One vector is turned by the same rotation once a step. Each row is the vector after some number of steps, and that number follows the row.
The counts run from 0 to 499.
[-18, 0, -17, -4, 31, 64, 3, 54, 64, -26, -14, 8, -5, 21, -2, 16, 24, -25, -3, -16, -6, 9, 46, -24, -10, -4, -28, 29, 18, 8, -10, -3, -74, 11, -5, -3, -25, -21] : 69
[-23, 5, -17, -2, 22, 12, -16, -14, 53, 21, -39, -14, -16, 17, -19, -47, -2, -10, -33, -4, -30, -8, 40, -43, -21, 17, -11, 53, 40, 10, 2, 21, -49, -6, 11, 43, -28, -31] : 237
[-6, -1, -11, 3, 41, 22, -30, 65, 35, -7, -50, -24, -52, 4, 6, -8, -47, -10, 17, -33, 29, -8, -14, 0, -11, -22, -29, 13, -54, -14, -17, 25, -43, 47, 2, -21, -7, 32] : 106
[-47, -41, 25, 15, 37, 30, 4, 0, 15, 10, -4, 32, -27, 7, 16, -20, -56, -16, 0, -26, 29, -2, 46, 19, 7, 13, -43, 26, -32, -22, -1, -3, -76, -31, 13, -21, -20, 15] : 321
[-18, -31, -27, 19, 44, 32, 9, -13, 16, -16, -38, 0, 5, 20, -5, -7, -10, 1, -4, -21, 2, 27, 49, -39, -8, 2, -41, 43, -12, -6, -32, 11, -69, -12, 13, 21, -43, -15] : 459
[-45, -41, -13, -5, 2, 29, 18, 28, 35, 17, 1, -15, -38, 29, 12, 8, -36, 13, 7, -29, 44, 4, 36, 11, -8, -19, -56, 16, -38, 1, 0, -13, -59, -19, 32, -17, -29, -3] : 444
[-13, -6, -10, 0, 57, -6, -26, -52, -7, 26, -30, 0, -28, 1, -1, -33, -38, 16, 7, 11, 9, -15, 11, -31, -15, -38, 20, 44, 0, 14, -1, 56, -55, 4, 0, 12, -5, -29] : 417
[-7, 8, 31, 19, 47, -33, 9, -7, 44, 42, -14, 4, -63, -10, -20, -27, -36, -25, 3, -22, 7, -12, 12, 19, -38, -6, 32, 4, -18, 43, 27, 31, -59, -18, -3, -5, 28, 0] : 46
[-25, 16, -11, -7, 32, 14, -22, 12, 24, 49, 8, 31, -37, 35, -11, 9, -15, 24, -18, -8, 20, 18, 58, -37, 15, 4, -26, 43, 16, 11, -12, -29, -60, 24, -24, -16, -24, -21] : 84
[-42, -7, 3, 7, 29, 33, -9, 40, 70, 27, -5, 10, -24, 43, -8, 29, -25, 18, -27, -10, 3, 7, 71, -4, 3, 31, -11, 7, 4, 19, 13, -26, -59, 9, -15, -23, 10, -10] : 408
[40, 11, -2, 34, 32, -4, -17, 25, 47, 20, -56, 16, -42, -16, 2, 18, -10, 4, 20, -18, 16, 27, 21, -18, -28, -6, -35, -6, -53, 12, -15, 17, -51, 28, 12, 1, -39, 35] : 307
[-49, -43, -22, -3, 11, 43, 39, 53, 18, -12, -25, -7, -19, 31, -32, -20, -8, -37, -17, -33, -1, -30, 31, 23, -4, -32, -27, 42, -7, 5, -25, 28, -46, 32, 1, -8, 17, 12] : 193
[-28, -37, -1, 27, 16, -8, -18, 2, 32, 13, -44, 12, -50, -1, 4, 0, -13, 12, 16, 9, 51, -33, 3, 24, -12, -27, -12, 6, -24, 15, 34, 62, -40, 5, 64, 10, 0, 28] : 76
[-23, -49, -7, 28, 62, 38, 30, 24, 9, -21, -34, 20, -21, -1, -15, 5, -14, -26, 10, -17, 20, -7, 27, 10, -21, -35, -10, 18, -40, 15, -23, 47, -67, 17, 1, -19, 18, 20] : 414
[-43, -29, -33, -4, -3, -18, 24, 26, -5, 6, -25, 13, -37, 53, -48, -30, 2, -13, -10, -32, 23, -38, 19, 34, -8, -42, -34, 47, -5, 6, -2, 40, -38, 25, -6, -4, -6, 37] : 194
[17, -13, 0, 28, 43, -22, 13, 3, -7, 42, -43, 27, -53, -18, -21, -15, -29, -11, 4, -16, 5, -5, 7, 22, -36, -48, -15, 36, -38, 22, -28, 51, -33, 35, -18, -8, 8, 23] : 230
[-21, 24, -6, 11, 18, -23, -31, -27, 26, 50, -52, 16, -35, 28, -36, -42, -3, -4, -30, -5, -21, -40, 20, -14, -11, 7, -11, 62, 55, 7, 20, 33, -42, 23, 7, 27, -23, -7] : 236
[4, 43, 23, -8, 34, 29, -52, 43, 39, 53, -40, 10, -34, 11, 15, -5, -41, 26, 25, -2, -13, -15, 33, -1, -3, -12, -10, 20, -6, -6, 10, 12, -45, 44, -22, 8, -41, -21] : 388
[-17, -11, -4, -5, 7, 19, -20, 10, 34, 52, -40, -38, -34, 11, 26, -9, -72, 15, 13, -1, -18, -18, 24, 7, -24, -15, -46, 31, -19, -7, -18, 5, -21, 3, 7, 30, -41, -44] : 341
[-37, -10, -28, -2, 42, 23, -5, 3, 20, 16, 12, 18, -36, 18, -27, 1, 11, 7, -24, 8, 33, -11, 43, -35, 0, -38, 6, 66, 36, 27, -16, 11, -53, 42, -9, -24, 11, -17] : 130
[2, 1, -6, 5, -3, -9, 3, 23, 36, 54, -56, -8, -49, -15, -48, -36, -14, -4, -30, -8, -13, -4, 50, -35, -32, -21, 2, 21, -16, 21, -4, 11, -7, 53, 3, 43, 2, 28] : 143
[7, -8, -2, 27, 40, 39, -8, 38, 48, 47, -46, 1, -23, -3, -14, 34, -25, 27, 0, 25, 3, 6, 64, -14, -20, -28, 7, -3, -6, 33, -10, 15, -30, 63, -1, 19, 4, -9] : 126
[-50, -29, -27, -8, 30, 58, 19, 43, 39, -27, -24, -28, 4, 30, -28, -3, -4, -19, -16, -7, -3, -3, 48, -29, -5, -19, 1, 40, 8, 13, -15, 24, -59, 16, -6, 12, 17, -25] : 192
[-50, -52, -20, 1, 28, 48, 26, 24, 22, 31, 5, 27, -29, 1, -18, -6, 7, -28, -26, 5, 24, -35, 36, 17, -10, -25, -31, 54, 36, 9, -19, 8, -46, 38, 14, -18, 7, -14] : 316
[-19, -8, 22, 1, 14, 20, 9, 15, -2, 26, -18, 47, -22, 18, 1, -32, -27, -7, 30, -25, 24, -17, 55, 0, -6, -50, -28, 12, -60, 3, 9, 11, -54, 4, -14, 36, -59, 0] : 383
[-22, -1, 22, 9, 26, -4, -23, 0, 32, -7, -49, 21, -35, 26, 9, -33, -20, -25, 22, -38, 7, -30, 1, 31, -8, 2, -26, 13, -20, -2, 36, 45, -71, -26, 26, 12, -49, 26] : 338
[24, 42, 16, 20, 29, 22, -36, 52, 63, 34, -61, 4, -42, -14, 2, -1, -12, -22, 8, -14, -25, -13, 24, -5, -33, 8, -10, 3, 0, 7, 8, 15, -41, 41, -4, 30, -28, 7] : 389
[3, -7, -19, 12, -1, -18, 34, 22, 4, 2, -41, 22, -23, 42, -44, -23, 13, -26, 16, -38, -1, -3, 33, 2, -32, -50, -30, 44, -27, 27, -9, 34, -51, 20, -29, 13, -17, 26] : 9
[19, 6, 6, 9, 5, -16, -9, -1, 20, 53, -50, -3, -70, -29, -9, -44, -27, -10, 17, -10, 26, -8, 9, -25, -43, -38, -6, 16, -36, 22, -6, 37, -18, 30, 21, 36, -29, 6] : 61
[-44, -58, -22, 24, 46, 37, 18, 12, 14, -12, -39, -6, -26, 15, 7, 0, -46, -6, -4, -24, 9, -7, 1, 27, -8, -11, -45, 41, -36, -17, -39, 33, -64, 9, 16, -25, -1, 9] : 275
[-26, 1, -16, -14, 11, 5, -8, 6, 46, 11, 29, -8, -64, 5, 12, -21, -18, -22, 3, -47, 47, 21, 10, -21, -13, -2, -50, 42, -12, 18, 5, -27, -64, -34, 23, -26, -30, -14] : 304
[-6, 28, 10, -22, 33, 8, -45, 12, 27, 64, 7, -14, -52, 18, 16, -9, -62, 15, 14, -4, 14, -17, 9, 11, -7, -16, -11, 30, -17, 8, 6, 1, -44, 3, -21, -9, -37, -38] : 387
[7, 0, -7, 12, 52, 18, -39, -28, 39, 45, -26, 3, -36, -18, 11, 7, -16, 3, -1, 23, -16, -3, 14, -20, -32, -19, -12, 44, 38, 19, -19, 29, -52, 3, 15, 10, -23, -60] : 32
[-8, -30, -19, 14, 61, 24, 0, 22, -5, 12, -23, 23, -48, -8, -7, -1, -36, 0, 7, -16, 32, -7, 15, -1, -1, -51, -10, 28, -46, 6, -32, 40, -49, 52, -12, -28, 13, 31] : 229
[-25, -8, -15, 13, 31, -3, 6, -16, 49, 18, -13, 3, -24, 33, -32, 3, 26, 4, -12, 19, 10, -7, 60, -15, -31, -17, 26, 22, 41, 58, 30, 46, -56, -7, 16, 16, 22, -29] : 314
